Each row has a name. Each question is about the rows just above it.

j_629: [ 0.56  0.11 -0.77  1.32  0.85  0.55 -0.28 -0.87  2.62 -0.39 -0.96  0.05
 -0.46]
j_519: [ 0.14 -0.69  0.08 -0.67  0.12  0.02 -0.37  0.80 -0.20 -0.56  0.51 -0.53
 -0.54]
j_716: [ 0.21 -3.20  0.61 -0.89 -0.67 -3.33 -1.75  1.20  0.98 -1.86  0.28 -0.81
  8.04]
j_999: [ 0.00  0.43  0.06  0.19 -1.39  1.13  1.04  1.05  0.94 -0.56 -0.10  0.05
  1.46]
j_150: [-0.10 -0.31  1.63 -0.86 -1.42 -2.45  2.21  2.00 -2.06  0.51 -0.42 -0.54
  0.73]
j_937: [ 0.49 -1.81 -0.53  0.47  1.09 -0.96 -0.89  1.95 -0.06  0.90 -0.10 -0.42
 -1.56]
j_476: [ 1.71 -0.62  2.27  1.22 -2.95 -0.41 -1.31  0.98 -0.59 -0.54  4.22  1.99
 -0.60]
j_315: [-1.55  0.87  0.79 -0.50 -0.60  1.98  0.73  0.87  1.70 -0.77 -1.81  0.52
 -2.45]
j_531: [-0.60 -1.17  0.69 -0.78 -0.71 -0.69 -0.63  1.18  1.34 -0.64 -0.69 -0.16
  2.92]
j_631: [ 2.10  0.35 -0.83 -3.20 -0.66  0.10  0.72 -0.48  0.73 -1.39  0.27  2.70
 -4.48]
Shuffled j_631 with one entry gone: [-1.39  0.27  2.10 -0.48  0.35  0.72 -4.48 -0.66 -0.83  0.10 -3.20  2.70], missing => [0.73]
j_999 without one entry, shuffled: [ 0.05  1.46  0.06  0.00  0.43  1.04 -0.10  0.19 -0.56  1.13  0.94 -1.39]. Gone: => [1.05]
Which entry of j_999 is missing from [-1.39  1.46  0.94  0.05  0.00  1.13  0.19  1.04  1.05  0.43 -0.10 -0.56]? => [0.06]
j_476 without one entry, shuffled: [ 2.27  1.22 -1.31 -0.62  1.71 -2.95  0.98  4.22  1.99 -0.54 -0.41 -0.60]. Gone: => [-0.59]
j_716 without one entry, shuffled: [ 0.21 -0.81 -0.67 -3.20 -3.33  0.61  0.98 -0.89  8.04 -1.86  0.28  1.20]. Gone: => [-1.75]
Shuffled j_531 with one entry gone: [-0.69 -0.64 -0.16 -0.69 -0.71  1.18 -1.17  2.92  0.69 -0.60  1.34 -0.78], missing => [-0.63]

